In the data rows, 50 means zero.
Some points, each followed by its number:
52 33 67 45 57 59 62 28 72 68 44 72 33 50 33 71 57 57 57 73 43 42 57 52 28 67 27 52 32 37 38 72 67 61 34 28 67 28 79 67 43 58 46 67 63 18 48 72 28 55 60 74 43 43 38 43 44 67 57 28 47 30 62 72 0
57 57 28 56 48 53 57 48 57 55 48 38 74 73 72 21 38 38 52 29 60 74 25 28 67 33 65 57 59 11 28 52 62 43 67 48 48 52 59 72 62 72 66 72 30 56 67 50 67 66 56 51 57 38 38 38 72 38 72 72 43 60 28 43 1
43 38 48 56 28 37 48 43 72 45 56 57 50 34 48 57 38 28 62 46 42 43 59 72 38 62 46 38 42 61 67 43 43 34 41 28 57 33 69 67 57 47 53 72 83 33 72 62 33 36 63 44 33 67 57 52 48 57 57 48 47 62 43 67 2
62 67 52 69 62 50 43 67 48 58 27 48 53 73 33 46 43 67 48 63 59 44 43 62 52 38 64 67 45 29 43 28 43 61 53 33 62 72 59 28 38 72 51 33 33 60 62 69 72 73 70 53 28 72 62 48 35 72 62 67 67 45 67 57 3
38 57 38 55 52 48 62 72 28 26 46 28 37 62 52 66 43 28 48 48 68 62 43 72 43 38 42 43 59 65 67 57 33 49 74 33 28 62 69 43 67 50 48 57 24 80 52 29 38 61 28 40 52 72 62 38 44 52 67 48 50 69 28 38 4
28 28 62 42 38 70 48 48 52 50 37 52 68 37 28 69 28 33 33  5 49 41 29 33 62 57 41 62 77 59 28 38 72 25 38 52 72 43 47 57 48 58 28 67 44 41 48 53 57 66 43 21 62 38 52 33 56 33 57 38 33 47 48 52 5
38 67 33 39 52  6 57 43 48 32 52 43 47 68 62 30 52 43 57 65 76 45 60 72 48 43 40 57 46 56 57 52 33 72 61 62 28 33 57 57 28 43 63 52 34 47 33 63 48 73 68 70 33 62 72 52 49 43 67 33 51 18 57 33 6
38 48 38 46 62 56 57 43 33 38 63 33 71 40 67 42 57 57 72 40 54 62 50 72 67 43 41 43 67 81 72 33 33 47 57 43 38 62 48 52 72 57 62 43 50 69 62 22 48 50 26 40 52 67 62 62 56 38 43 62 45 64 33 57 7
52 38 48 39 33 38 33 38 67 53 74 33 56 29 38 43 57 48 57 62 51 56 71 67 67 67 43 48 26 41 43 62 62 40 44 57 43 48 46 62 33 31 44 57 62 38 43 45 38 32 49 52 48 28 67 62 51 67 38 33 44 34 62 57 8
Which two points above are nearest to each new point? Their numbers follow each, nearest first.
43 38 48  5 57 65 67 33 52 43 50 48 66 43 48 69 52 28 43 16 28 46 26 38 52 62 28 52 45 40 48 38 72 20 34 72 67 43 36 62 43 63 23 57 41 41 28 57 62 57 46 42 62 33 28 28 42 52 43 33 33 41 43 38 5 8
67 72 28 47 38 38 72 62 33 43 72 38 45 61 67 32 62 38 72 65 32 73 65 43 33 28 39 38 52 38 72 62 43 50 65 72 28 62 33 72 62 55 72 33 51 53 67 35 38 43 32 74 72 33 38 72 84 33 28 67 21 63 33 28 7 1
62 67 57 53 62 48 72 67 28 54 74 57 63 60 72 55 72 48 72 61 46 76 44 38 28 28 31 43 71 62 72 52 38 70 76 43 43 52 55 52 72 58 83 38 47 57 67 38 67 43 24 65 72 33 48 72 75 28 33 72 22 70 33 62 7 4
33 48 52 35 67 51 62 43 43 37 45 48 76 55 52 59 43 38 52 32 47 53 15 38 33 48 46 57 71 47 48 33 38 37 58 57 72 57 34 52 48 47 46 62 36 40 38 44 67 53 34 46 72 43 43 28 46 38 57 72 39 62 28 33 5 1
48 52 67 65 48 51 38 57 33 42 40 33 46 54 43 45 28 57 28 44 58 49 43 48 33 48 47 33 52 56 48 57 33 58 52 33 33 57 67 38 57 48 53 52 39 60 38 43 62 42 49 39 48 62 72 48 42 43 62 57 67 64 57 33 4 3
62 52 72 25 48 47 72 38 52 50 68 72 20 51 57 54 72 48 67 70 20 51 66 43 38 43 25 28 37 59 52 48 67 43 29 72 38 57 25 67 52 29 36 48 56 35 28 51 28 65 52 55 67 28 28 72 51 52 38 38 35 53 33 52 8 0
43 28 62 36 28 68 62 33 48 50 36 62 63 47 33 63 43 52 38 28 41 33 27 33 52 57 32 52 65 38 33 43 72 41 36 52 72 33 66 48 52 57 27 57 53 40 57 55 62 59 52 49 62 52 28 33 57 43 67 48 31 34 52 67 5 0
52 62 33 54 62 54 72 48 28 43 72 38 62 47 62 47 72 67 72 57 46 79 51 62 43 38 42 48 73 66 72 48 28 71 70 67 57 72 38 43 72 54 56 33 48 53 62 13 38 36 24 64 72 38 57 57 67 52 28 67 39 55 38 52 7 4
28 52 67 55 38 43 33 52 67 12 38 28 34 71 28 59 28 33 28 49 79 26 57 52 28 52 70 48 55 49 62 38 28 55 52 28 28 38 70 33 52 47 57 72 31 56 38 48 48 38 50 36 57 72 72 33 35 28 62 48 72 54 48 28 4 6
67 67 43 65 67 52 33 62 38 64 30 62 59 66 48 35 48 72 33 58 57 31 64 67 72 57 71 72 45 41 62 33 57 59 41 28 48 72 49 28 28 74 45 38 56 65 57 74 62 66 70 41 28 57 38 72 41 72 43 43 60 47 72 38 3 6
72 67 33 49 72 58 43 48 57 33 24 62 61 65 38 45 57 72 28 54 67 27 67 52 62 43 71 52 59 36 57 33 38 62 46 43 38 72 35 33 33 67 45 43 47 46 57 70 52 45 75 64 28 57 43 52 35 57 48 52 60 42 72 33 3 6
48 72 43 68 52 45 52 72 28 75 65 57 69 47 72 35 52 67 72 54 69 66 41 57 52 33 33 67 69 61 62 38 28 69 76 38 38 52 59 48 48 64 79 28 75 63 72 34 38 61 38 60 57 62 48 72 71 62 33 72 38 64 62 62 7 4
62 67 33 66 48 45 57 72 52 61 50 38 69 70 72 27 33 62 62 43 50 61 43 33 62 28 66 33 59 30 48 72 48 49 72 48 38 43 51 57 52 72 81 72 45 64 72 54 52 55 48 63 67 28 43 48 85 28 52 62 33 60 33 33 1 7
38 48 52 43 48 40 48 52 43 48 67 43 39 40 67 38 62 43 48 62 43 49 71 52 57 72 46 28 37 61 62 62 62 43 36 72 52 43 23 57 43 32 48 62 63 36 33 45 43 12 55 63 43 52 67 67 49 62 33 33 56 26 67 33 8 2
52 57 38 55 62 42 67 62 38 30 61 52 51 44 28 54 67 52 67 41 41 63 47 52 48 52 41 48 57 64 72 28 38 38 56 67 48 48 24 48 67 46 52 43 60 51 57 29 52 45 44 43 67 52 48 38 46 38 38 62 51 66 43 57 7 4
57 57 52 49 43 30 52 62 33 46 65 48 62 40 62 42 62 57 62 59 37 66 66 57 52 38 51 38 57 55 67 52 33 47 53 48 33 52 31 43 62 46 50 43 58 47 52 30 43 28 30 51 57 48 48 62 55 62 28 57 43 50 38 62 7 8
48 38 52 16 72 51 67 28 43 41 49 67 53 49 33 76 57 38 62 27 31 47 41 28 38 57 38 67 56 48 28 28 57 36 43 72 72 38 23 48 38 51 31 67 38 35 28 50 48 42 44 51 67 33 33 28 51 43 48 52 34 51 38 48 5 8
